Small tables with named rows and columns. After each table, cells are looked up by row and column.

nafuso =
	refepu	loman	tusil	tof	gudo	varaf	tiko	romomef	ruba
fefikas	56894	48403	74746	56691	69003	44624	82905	78110	74805
los	30150	68590	62500	81778	69659	66316	75567	75147	71523
pibiru	49273	50604	73043	65682	65834	80216	63222	68241	59989
nisobiz	46707	53251	71686	67566	60629	76045	65128	65652	60216
kamemad	50234	49111	57770	65410	68020	82758	58993	48675	80904
futoner	52118	53060	60029	66029	63849	82214	58167	52704	81099
meb	53137	47560	57633	65569	60878	76140	57395	53305	76587
gadon	55801	53441	60296	67922	69161	77487	57300	47702	79815
tuse	83894	43291	68284	83250	65511	46735	67909	42993	38319
zuvaluv	51328	50799	59382	68518	90444	75183	58863	48564	77242
depi	22241	50479	72622	72988	51032	62226	62172	42859	44150
dad	26542	76177	63736	83555	66747	67365	70289	71022	72603
zizetub	78184	70709	63128	67957	60304	57777	86795	65879	79779
nad	70891	53453	59901	52227	69817	71338	63878	63445	46708

romomef of pibiru = 68241
refepu of pibiru = 49273
gudo of zizetub = 60304
ruba of fefikas = 74805
varaf of depi = 62226
romomef of los = 75147
romomef of futoner = 52704
ruba of dad = 72603
tof of fefikas = 56691
tusil of meb = 57633

Table sebe
          tik  mafud  vutim   bif  fito  zesegu   sef
pona     5968   4781   3324  6322  3038    3024  5940
tepu     5905   7910   1357  2955  4985    4170  4790
dur      6054   5487   8517  6770  5090    5639  3215
saz      4978   5083   5207  4410   877    6883  1285
zot      6946   4808   2393  7294  3274    7322  6061
bunu     5932   3654   8290  4935  4115    3853  6670
tef      2777   2686   4873  3599  6973    1163  2963
sovuma   2389   3838   3100  8181  5208    4399  3978
riz      7196   3553   3745  3034  8341    5519  6081
pufemif  6364   4341   5877  5494  3099    3150  6129
voriro   6162   2790   2902  1670  6746    6311  4395

mafud of pona is 4781
fito of pufemif is 3099
tik of riz is 7196
fito of sovuma is 5208
sef of dur is 3215
tik of pufemif is 6364
fito of pona is 3038
bif of tepu is 2955
vutim of bunu is 8290
zesegu of saz is 6883
bif of saz is 4410
zesegu of pona is 3024
fito of riz is 8341
mafud of dur is 5487
tik of zot is 6946
sef of pona is 5940
zesegu of dur is 5639
Row with the largest mafud: tepu

kob:
columns: nuto, masu, ridekib, bako, raviru, zegomo, rosebus, fovivan, moz, tiv
devura: [169, 174, 93, 159, 147, 74, 167, 52, 68, 120]
tuter: [168, 191, 119, 160, 166, 42, 159, 40, 87, 161]
noni: [73, 87, 172, 91, 157, 162, 68, 159, 156, 167]
sumira: [39, 86, 218, 50, 220, 75, 47, 142, 185, 215]
fuvido: [63, 68, 180, 78, 151, 169, 77, 161, 181, 170]
mal: [164, 192, 111, 162, 155, 49, 183, 54, 100, 133]
siviro: [152, 209, 115, 164, 183, 24, 167, 37, 80, 159]
rikire: [47, 104, 216, 40, 218, 74, 37, 159, 200, 229]
tum: [165, 178, 89, 160, 119, 83, 175, 78, 97, 120]
muf: [170, 77, 27, 145, 15, 199, 145, 182, 128, 30]
pupap: [159, 186, 106, 164, 162, 54, 159, 66, 81, 135]

rikire, masu => 104
mal, moz => 100
rikire, nuto => 47
devura, raviru => 147
siviro, rosebus => 167
noni, nuto => 73
rikire, rosebus => 37
pupap, raviru => 162
tuter, bako => 160
devura, nuto => 169
fuvido, rosebus => 77

lodogu:
cols = lemuzo, gan
zafe: [0.5, 0.8]
tez: [0.3, 0.3]
fonoru: [0.8, 0.5]
pep: [0.5, 0.3]
fen: [0.4, 0.2]
teg: [0.6, 1.0]
lala: [0.2, 0.3]
kilob: [0.4, 0.8]
kul: [0.8, 0.3]
vavi: [0.8, 0.5]

kilob, gan: 0.8
tez, gan: 0.3
lala, gan: 0.3
tez, lemuzo: 0.3
teg, gan: 1.0
fen, lemuzo: 0.4
fen, gan: 0.2
Row with the largest gan: teg

gan
|  | nabibob | lek | lazig | kova | ziv | fef | lak | desaroz |
|---|---|---|---|---|---|---|---|---|
| folunek | -60.3 | 47.9 | -21.3 | 31.8 | -5.0 | -7.2 | 36.6 | 8.7 |
| nem | -70.0 | 43.4 | -20.6 | 30.7 | -4.8 | -9.2 | 37.6 | 2.0 |
| lov | 41.0 | -58.7 | 60.4 | -17.6 | 28.3 | 31.3 | -10.6 | -28.9 |
| ligudor | 27.8 | -95.1 | 78.5 | -30.8 | 27.6 | 34.1 | -18.8 | -61.5 |
| rugu | 46.4 | -68.5 | 67.0 | -21.6 | 30.4 | 34.0 | -14.7 | -33.9 |
| pavunug | -68.5 | 44.4 | -20.6 | 31.8 | -6.0 | -8.7 | 37.6 | 2.8 |
| logora | -78.4 | 41.9 | -21.6 | 31.0 | -6.4 | -10.9 | 38.8 | -2.0 |
| kikarod | 27.1 | -95.5 | 78.1 | -31.8 | 28.3 | 35.2 | -19.2 | -62.0 |
| malelem | -48.6 | 46.5 | -17.8 | 31.5 | -2.6 | -4.6 | 34.7 | 12.6 |
| sok | 62.6 | 93.3 | -17.4 | 42.7 | 14.6 | 11.7 | 27.2 | 89.8 |
| tilafa | -60.2 | 42.5 | -18.1 | 30.0 | -2.8 | -6.6 | 35.9 | 4.8 |

nabibob of nem is -70.0
desaroz of nem is 2.0
desaroz of pavunug is 2.8
kova of nem is 30.7
nabibob of logora is -78.4
lak of pavunug is 37.6
lak of lov is -10.6
lak of folunek is 36.6
desaroz of lov is -28.9
fef of malelem is -4.6
kova of logora is 31.0
lak of tilafa is 35.9
ziv of malelem is -2.6

Table seko
,mibif,geg,vunamub,bulerum,gat,sep
nanoba,38,20,77,82,57,35
zifo,53,20,40,60,57,91
far,47,20,50,61,72,5

far, gat -> 72
far, bulerum -> 61
zifo, bulerum -> 60
zifo, mibif -> 53
zifo, geg -> 20
far, geg -> 20
far, mibif -> 47
nanoba, sep -> 35
far, sep -> 5
zifo, gat -> 57
nanoba, mibif -> 38
zifo, sep -> 91
nanoba, geg -> 20
nanoba, vunamub -> 77
nanoba, gat -> 57
far, vunamub -> 50
zifo, vunamub -> 40
nanoba, bulerum -> 82

zonet:
|  | vaso | zem |
|---|---|---|
| gebu | 82 | 32 |
| leram | 69 | 72 |
| kemor | 20 | 70 |
| dip | 83 | 28 |
| zasib | 31 | 86 |
| zulore | 34 | 25 |
| bufafi | 72 | 41 |
| rav | 37 | 31 |

gebu, vaso -> 82
kemor, vaso -> 20
rav, zem -> 31
dip, zem -> 28
leram, zem -> 72
gebu, zem -> 32
rav, vaso -> 37
kemor, zem -> 70
bufafi, vaso -> 72
zasib, zem -> 86
leram, vaso -> 69
zulore, vaso -> 34
zulore, zem -> 25
dip, vaso -> 83
bufafi, zem -> 41

zug.csv
,kag,nonikiv,lep,vutab,noz,zot,sis
zoken,142,107,53,149,72,88,113
tulut,149,136,58,153,66,79,115
num,55,163,132,85,120,154,158
kaz,40,192,107,76,127,171,195
muvuz,58,164,133,83,122,162,172
guk,162,142,55,140,78,79,109
zereme,153,142,52,163,63,84,122

lep of zereme = 52
lep of zoken = 53
zot of muvuz = 162
noz of zoken = 72
noz of zereme = 63
vutab of tulut = 153
sis of zereme = 122
kag of zereme = 153
vutab of zoken = 149
nonikiv of zoken = 107
Which row has the largest noz? kaz

fuv.csv
,fefiloz,zatu,fedan,tof,sodevi,vapefe,nov,momam,zete
pemusa,0.6,-2.2,-3.1,-0.1,-5.1,-0.1,-3.9,-1.4,1.1
birosug,-4.2,-3.5,-2.3,-3.2,-4.0,-3.8,0.5,-2.6,0.3
vopa,-6.2,-2.0,-0.5,-4.9,1.4,-5.1,1.7,-2.7,-4.8
barun,-0.2,-2.3,-2.9,-0.6,-4.7,-0.8,-3.6,-1.6,0.7
nen,-7.4,-3.1,-0.5,-5.7,0.7,-6.1,5.0,-3.3,-2.9
gakugad,2.1,-0.2,-2.4,0.6,-1.4,1.5,-7.7,-0.8,-3.4
vur,-0.8,-2.5,-3.1,-0.9,-4.8,-1.1,-3.4,-1.6,1.0
gifi,0.8,-0.4,-1.3,-0.1,-0.1,0.1,-4.7,-1.0,-4.2
loze,-2.0,-1.2,-0.7,-2.2,0.9,-2.0,-0.5,-2.0,-4.1
timemod,-6.8,-2.6,-0.4,-5.3,1.1,-5.5,4.1,-3.1,-3.6

What is the zatu of birosug in fuv? -3.5
What is the tof of pemusa in fuv? -0.1
What is the sodevi of vur in fuv? -4.8
What is the fefiloz of pemusa in fuv? 0.6
What is the zete of loze in fuv? -4.1
What is the zete of timemod in fuv? -3.6
What is the nov of loze in fuv? -0.5

biri:
	sog	det	fak	nedevak
vasok	213	156	82	109
foden	159	132	144	171
foma	52	102	159	184
dekeso	91	109	174	91
pivid	158	141	79	118
dat	73	106	178	112

What is the det of foden in biri? 132
What is the fak of vasok in biri? 82
What is the nedevak of dekeso in biri? 91
What is the sog of foma in biri? 52
What is the det of pivid in biri? 141
What is the det of vasok in biri? 156
What is the nedevak of dat in biri? 112
What is the nedevak of foma in biri? 184
What is the det of foma in biri? 102
What is the sog of dekeso in biri? 91
What is the sog of vasok in biri? 213
What is the sog of pivid in biri? 158
What is the sog of dat in biri? 73
What is the fak of pivid in biri? 79
What is the fak of foma in biri? 159
What is the nedevak of vasok in biri? 109
Which row has the largest det? vasok

zarudi.tsv
	rad	rebefu	biriran	dat	kopobab	kovuz	kisopo
sog	191	176	163	158	159	148	129
tam	170	142	149	152	170	131	144
vupedak	117	160	164	179	119	173	164
koru	154	146	153	158	159	145	155
tusebi	179	187	169	167	142	164	134
makera	66	95	139	166	146	155	214
tenala	138	149	156	164	148	158	165
rez	59	81	133	162	154	149	222
sepabo	125	148	158	163	152	174	186
rom	61	83	134	162	154	151	222
muf	124	153	160	166	147	177	184
sopali	113	158	163	179	119	173	168
mev	162	142	150	154	166	137	150

What is the rebefu of tenala in zarudi? 149
What is the kopobab of sopali in zarudi? 119
What is the biriran of muf in zarudi? 160
What is the dat of tam in zarudi? 152
What is the rad of sog in zarudi? 191
What is the dat of sog in zarudi? 158
What is the kovuz of makera in zarudi? 155
What is the rebefu of rom in zarudi? 83
What is the biriran of tenala in zarudi? 156
What is the kopobab of tam in zarudi? 170
What is the kovuz of tenala in zarudi? 158
What is the biriran of tam in zarudi? 149
What is the dat of sepabo in zarudi? 163
What is the kisopo of tam in zarudi? 144
What is the kisopo of tusebi in zarudi? 134

